In the data rows, the value 500 means zero.
Some points:
[395, 748, 401, 712, 364, 574, 571, 593, 471, 646, 442, 385, 643, 397, 512, 510, 518, 386, 502,
 404, 98, 517, 283, 597, 398, 606, 520, 429, 443, 530, 563, 575]
[538, 553, 690, 785, 578, 507, 173, 407, 529, 412, 460, 734, 615, 625, 469, 251, 648, 349, 594,
 654, 640, 481, 543, 429, 619, 607, 428, 287, 621, 488, 499, 682]
[581, 382, 464, 374, 422, 414, 663, 326, 481, 660, 461, 598, 352, 608, 402, 368, 543, 344, 372,
 615, 366, 524, 427, 690, 447, 635, 415, 638, 462, 498, 461, 260]
[352, 477, 555, 482, 522, 363, 439, 450, 400, 508, 641, 402, 326, 618, 547, 398, 667, 516, 628,
 734, 312, 516, 580, 457, 674, 350, 578, 384, 619, 621, 550, 432]
[587, 543, 304, 606, 511, 463, 387, 619, 418, 577, 568, 596, 349, 672, 381, 499, 350, 357, 611,
 640, 679, 489, 435, 546, 515, 403, 772, 493, 497, 591, 231, 458]
[467, 392, 445, 594, 526, 412, 565, 509, 721, 566, 477, 596, 608, 393, 518, 535, 195, 521, 524,
 456, 517, 558, 540, 604, 532, 342, 553, 276, 408, 441, 369, 606]
[582, 752, 522, 411, 337, 642, 638, 589, 593, 437, 440, 470, 312, 574, 424, 665, 330, 527, 450,
 415, 579, 553, 455, 655, 633, 696, 559, 535, 434, 557, 591, 520]
[374, 558, 356, 519, 627, 245, 861, 462, 623, 613, 489, 469, 166, 486, 595, 483, 429, 591, 538,
 609, 761, 478, 758, 567, 557, 497, 97, 413, 647, 355, 650, 702]
[417, 444, 507, 467, 630, 397, 872, 548, 212, 497, 449, 697, 276, 630, 513, 525, 568, 499, 413,
 442, 579, 535, 382, 473, 456, 533, 631, 649, 332, 399, 542, 573]
[560, 563, 513, 676, 439, 491, 297, 348, 511, 339, 450, 436, 550, 352, 567, 628, 395, 490, 705,
 431, 538, 539, 657, 500, 470, 471, 458, 521, 577, 456, 470, 483]
[304, 574, 498, 523, 556, 776, 666, 427, 589, 412, 625, 457, 671, 507, 511, 614, 498, 321, 617,
 529, 624, 581, 552, 432, 456, 504, 644, 578, 448, 358, 676, 371]
[705, 603, 478, 460, 474, 336, 726, 493, 518, 423, 468, 232, 472, 367, 502, 508, 739, 311, 478,
 352, 589, 302, 533, 554, 581, 399, 618, 447, 539, 480, 514, 405]
[507, 556, 619, 355, 620, 420, 456, 495, 462, 612, 635, 475, 547, 669, 388, 335, 114, 341, 200,
 435, 374, 346, 530, 529, 434, 709, 424, 612, 548, 527, 484, 515]
[450, 482, 457, 433, 573, 384, 320, 594, 463, 551, 442, 721, 642, 487, 493, 487, 613, 523, 474,
 545, 404, 500, 264, 561, 515, 619, 305, 621, 779, 487, 520, 450]
[310, 482, 499, 391, 360, 325, 340, 408, 380, 583, 661, 646, 786, 618, 440, 693, 495, 479, 435,
 468, 711, 474, 361, 564, 476, 355, 434, 626, 398, 424, 456, 578]
[639, 352, 302, 451, 545, 485, 166, 692, 512, 361, 455, 543, 658, 623, 438, 430, 474, 588, 477,
 730, 596, 567, 382, 323, 492, 414, 426, 711, 410, 515, 388, 581]
[570, 564, 583, 459, 481, 563, 197, 553, 636, 443, 513, 581, 385, 497, 600, 539, 472, 679, 290,
 432, 349, 352, 501, 390, 375, 426, 489, 543, 524, 634, 682, 506]
[645, 550, 303, 521, 427, 298, 792, 539, 510, 621, 464, 707, 564, 555, 460, 531, 290, 421, 589,
 237, 522, 551, 378, 511, 531, 669, 459, 488, 527, 546, 420, 449]
[464, 643, 494, 273, 476, 510, 546, 403, 612, 336, 535, 435, 520, 447, 340, 711, 590, 528, 485,
 634, 381, 528, 541, 415, 550, 400, 433, 589, 633, 329, 508, 515]
[382, 450, 599, 534, 437, 311, 251, 665, 515, 392, 464, 505, 527, 336, 433, 500, 569, 666, 643,
 607, 345, 673, 555, 480, 446, 674, 804, 672, 556, 406, 317, 689]
[391, 518, 474, 547, 391, 466, 531, 511, 474, 596, 470, 622, 741, 488, 514, 235, 472, 738, 664,
 333, 323, 448, 449, 654, 600, 383, 662, 467, 381, 595, 553, 456]
[655, 375, 376, 726, 500, 269, 524, 428, 263, 202, 308, 489, 529, 448, 579, 639, 491, 779, 445,
 595, 559, 255, 304, 544, 481, 507, 324, 739, 482, 551, 416, 532]
[681, 581, 416, 666, 460, 357, 414, 385, 688, 421, 476, 232, 596, 453, 586, 376, 429, 502, 378,
 587, 431, 444, 474, 587, 366, 566, 666, 524, 635, 172, 544, 439]
[480, 682, 584, 462, 510, 417, 509, 526, 366, 299, 486, 509, 587, 557, 554, 703, 526, 577, 363,
 674, 368, 714, 609, 913, 522, 328, 369, 326, 437, 453, 584, 479]
[712, 251, 449, 410, 455, 602, 625, 457, 352, 331, 426, 675, 379, 335, 418, 458, 506, 214, 425,
 667, 465, 581, 594, 545, 436, 443, 451, 562, 283, 535, 446, 440]
[617, 314, 316, 516, 385, 749, 572, 597, 308, 368, 367, 423, 342, 425, 648, 441, 598, 459, 483,
 687, 256, 423, 693, 729, 413, 616, 338, 489, 497, 242, 462, 467]
[349, 385, 627, 464, 519, 389, 388, 543, 628, 462, 518, 299, 579, 428, 693, 398, 510, 460, 836,
 430, 451, 553, 550, 286, 543, 483, 418, 653, 475, 485, 542, 477]
[662, 575, 673, 359, 504, 464, 358, 487, 550, 440, 400, 756, 534, 462, 494, 283, 340, 580, 483,
 694, 624, 443, 400, 463, 470, 463, 715, 352, 586, 625, 571, 540]
[656, 606, 545, 541, 483, 475, 918, 475, 564, 522, 419, 705, 401, 577, 539, 446, 292, 405, 395,
 625, 436, 518, 605, 367, 681, 429, 465, 400, 579, 654, 244, 489]
[366, 376, 463, 671, 391, 414, 425, 637, 632, 677, 519, 510, 758, 566, 506, 554, 720, 433, 414,
 485, 298, 569, 588, 431, 596, 527, 655, 652, 494, 601, 350, 350]
[348, 534, 463, 561, 416, 730, 598, 528, 464, 502, 321, 205, 372, 575, 364, 377, 454, 476, 338,
 519, 540, 310, 517, 461, 705, 113, 550, 607, 438, 416, 625, 387]
[558, 773, 695, 593, 611, 616, 673, 550, 516, 737, 543, 412, 638, 497, 531, 387, 374, 669, 521,
 536, 221, 317, 514, 638, 527, 567, 544, 532, 422, 355, 413, 403]
[387, 466, 544, 457, 495, 647, 236, 596, 339, 506, 399, 583, 581, 424, 381, 500, 282, 579, 450,
 371, 553, 566, 443, 477, 662, 568, 634, 464, 595, 458, 519, 409]
[482, 528, 573, 298, 352, 542, 208, 399, 388, 540, 444, 510, 509, 504, 505, 583, 267, 369, 412,
 173, 527, 614, 519, 496, 313, 177, 623, 360, 593, 523, 508, 528]
[402, 474, 502, 466, 264, 632, 749, 600, 641, 457, 415, 621, 535, 475, 395, 570, 619, 518, 497,
 610, 621, 175, 362, 459, 490, 548, 529, 514, 470, 330, 442, 550]
[350, 232, 340, 511, 391, 582, 483, 541, 532, 460, 532, 455, 370, 566, 349, 462, 578, 566, 471,
 361, 387, 523, 438, 383, 641, 466, 386, 413, 508, 627, 382, 674]
[542, 542, 452, 249, 602, 632, 422, 487, 518, 484, 721, 519, 573, 491, 570, 954, 531, 323, 580,
 491, 444, 463, 665, 474, 511, 576, 411, 394, 687, 690, 409, 440]
[728, 298, 508, 334, 476, 757, 551, 365, 412, 488, 419, 538, 392, 390, 731, 475, 476, 462, 512,
 635, 929, 559, 315, 449, 485, 454, 479, 542, 590, 738, 263, 718]
[350, 505, 502, 556, 701, 544, 355, 531, 732, 538, 308, 242, 562, 425, 619, 671, 690, 406, 624,
 606, 510, 561, 435, 552, 296, 562, 837, 486, 415, 500, 531, 660]
[756, 289, 550, 658, 354, 247, 755, 515, 365, 520, 566, 381, 253, 548, 541, 559, 550, 700, 574,
 664, 685, 493, 602, 437, 375, 411, 346, 559, 601, 695, 567, 598]
[495, 508, 464, 443, 609, 693, 447, 440, 575, 861, 572, 564, 336, 551, 456, 439, 605, 677, 705,
 436, 368, 642, 493, 460, 495, 371, 788, 360, 599, 543, 529, 416]
[669, 347, 501, 640, 462, 626, 387, 408, 656, 450, 630, 839, 578, 425, 675, 454, 469, 581, 412,
 509, 638, 540, 397, 300, 586, 587, 582, 505, 284, 649, 720, 688]
[614, 519, 624, 614, 585, 503, 675, 645, 320, 539, 510, 529, 795, 367, 479, 614, 527, 515, 513,
 456, 829, 639, 269, 636, 245, 587, 465, 630, 446, 651, 775, 477]
[573, 376, 501, 473, 564, 416, 227, 529, 439, 598, 614, 274, 327, 408, 503, 504, 668, 385, 501,
 542, 650, 468, 601, 556, 712, 811, 522, 450, 426, 538, 413, 518]
[420, 507, 590, 499, 453, 474, 295, 395, 602, 642, 489, 449, 377, 391, 558, 698, 578, 537, 539,
 485, 503, 471, 525, 483, 534, 772, 532, 367, 430, 585, 507, 339]
[519, 500, 582, 553, 655, 285, 672, 392, 616, 535, 476, 198, 382, 502, 452, 378, 472, 435, 402,
 400, 364, 526, 360, 396, 494, 534, 313, 299, 324, 316, 417, 282]
[409, 572, 281, 238, 534, 355, 926, 490, 502, 536, 490, 739, 383, 500, 505, 402, 937, 518, 546,
 353, 398, 671, 658, 569, 587, 266, 377, 476, 512, 475, 407, 666]
[503, 534, 603, 465, 607, 702, 421, 501, 587, 416, 738, 576, 480, 699, 535, 416, 614, 394, 517,
 226, 877, 372, 423, 626, 299, 510, 434, 316, 426, 542, 424, 133]
[513, 386, 461, 739, 626, 588, 258, 452, 562, 681, 586, 605, 467, 463, 469, 569, 761, 680, 276,
 88, 417, 594, 580, 531, 639, 185, 418, 439, 508, 325, 572, 521]
[354, 605, 562, 435, 546, 542, 310, 453, 515, 555, 404, 98, 779, 668, 544, 511, 679, 555, 499,
 363, 451, 566, 463, 278, 406, 590, 382, 495, 411, 570, 538, 304]
[578, 727, 627, 456, 467, 387, 529, 458, 474, 620, 437, 621, 455, 369, 418, 385, 150, 372, 563,
 536, 727, 535, 394, 559, 477, 507, 393, 621, 394, 497, 616, 596]
[355, 587, 550, 599, 560, 757, 407, 520, 420, 421, 531, 457, 291, 448, 308, 317, 560, 514, 648,
 395, 482, 436, 485, 537, 441, 588, 403, 570, 442, 488, 532, 554]
[451, 331, 578, 534, 624, 474, 484, 548, 705, 317, 495, 460, 463, 552, 617, 483, 204, 635, 638,
 551, 283, 373, 691, 266, 411, 400, 527, 497, 591, 381, 736, 639]
[288, 603, 453, 479, 464, 543, 443, 436, 501, 309, 618, 422, 536, 528, 403, 302, 599, 560, 406,
 462, 455, 482, 662, 539, 441, 586, 605, 536, 560, 638, 515, 554]
[458, 552, 382, 371, 514, 525, 469, 526, 260, 458, 693, 543, 596, 546, 470, 417, 453, 536, 372,
 544, 672, 507, 707, 313, 517, 547, 455, 483, 473, 307, 528, 274]
[500, 374, 598, 390, 566, 685, 829, 529, 376, 525, 523, 257, 558, 485, 556, 833, 523, 455, 572,
 541, 290, 582, 558, 329, 446, 662, 357, 413, 602, 604, 508, 656]
There is one direction along which these points spread out most. Take the direction at right angles to it along which they spread out most. Go by this last direction. For each point below, how far along it does it lie, from 0 to 99? 50 is the average, and the first point above lies past it. One standard deviation of the points above along it is 16.
[662, 575, 673, 359, 504, 464, 358, 487, 550, 440, 400, 756, 534, 462, 494, 283, 340, 580, 483,
 694, 624, 443, 400, 463, 470, 463, 715, 352, 586, 625, 571, 540] -> 18
[348, 534, 463, 561, 416, 730, 598, 528, 464, 502, 321, 205, 372, 575, 364, 377, 454, 476, 338,
 519, 540, 310, 517, 461, 705, 113, 550, 607, 438, 416, 625, 387] -> 67
[495, 508, 464, 443, 609, 693, 447, 440, 575, 861, 572, 564, 336, 551, 456, 439, 605, 677, 705,
 436, 368, 642, 493, 460, 495, 371, 788, 360, 599, 543, 529, 416] -> 61
[352, 477, 555, 482, 522, 363, 439, 450, 400, 508, 641, 402, 326, 618, 547, 398, 667, 516, 628,
 734, 312, 516, 580, 457, 674, 350, 578, 384, 619, 621, 550, 432] -> 67
[558, 773, 695, 593, 611, 616, 673, 550, 516, 737, 543, 412, 638, 497, 531, 387, 374, 669, 521,
 536, 221, 317, 514, 638, 527, 567, 544, 532, 422, 355, 413, 403] -> 72
[417, 444, 507, 467, 630, 397, 872, 548, 212, 497, 449, 697, 276, 630, 513, 525, 568, 499, 413,
 442, 579, 535, 382, 473, 456, 533, 631, 649, 332, 399, 542, 573] -> 47
[387, 466, 544, 457, 495, 647, 236, 596, 339, 506, 399, 583, 581, 424, 381, 500, 282, 579, 450,
 371, 553, 566, 443, 477, 662, 568, 634, 464, 595, 458, 519, 409] -> 36
[519, 500, 582, 553, 655, 285, 672, 392, 616, 535, 476, 198, 382, 502, 452, 378, 472, 435, 402,
 400, 364, 526, 360, 396, 494, 534, 313, 299, 324, 316, 417, 282] -> 77
[382, 450, 599, 534, 437, 311, 251, 665, 515, 392, 464, 505, 527, 336, 433, 500, 569, 666, 643,
 607, 345, 673, 555, 480, 446, 674, 804, 672, 556, 406, 317, 689] -> 48
[355, 587, 550, 599, 560, 757, 407, 520, 420, 421, 531, 457, 291, 448, 308, 317, 560, 514, 648,
 395, 482, 436, 485, 537, 441, 588, 403, 570, 442, 488, 532, 554] -> 55
[538, 553, 690, 785, 578, 507, 173, 407, 529, 412, 460, 734, 615, 625, 469, 251, 648, 349, 594,
 654, 640, 481, 543, 429, 619, 607, 428, 287, 621, 488, 499, 682] -> 28
[655, 375, 376, 726, 500, 269, 524, 428, 263, 202, 308, 489, 529, 448, 579, 639, 491, 779, 445,
 595, 559, 255, 304, 544, 481, 507, 324, 739, 482, 551, 416, 532] -> 33
[350, 232, 340, 511, 391, 582, 483, 541, 532, 460, 532, 455, 370, 566, 349, 462, 578, 566, 471,
 361, 387, 523, 438, 383, 641, 466, 386, 413, 508, 627, 382, 674] -> 56
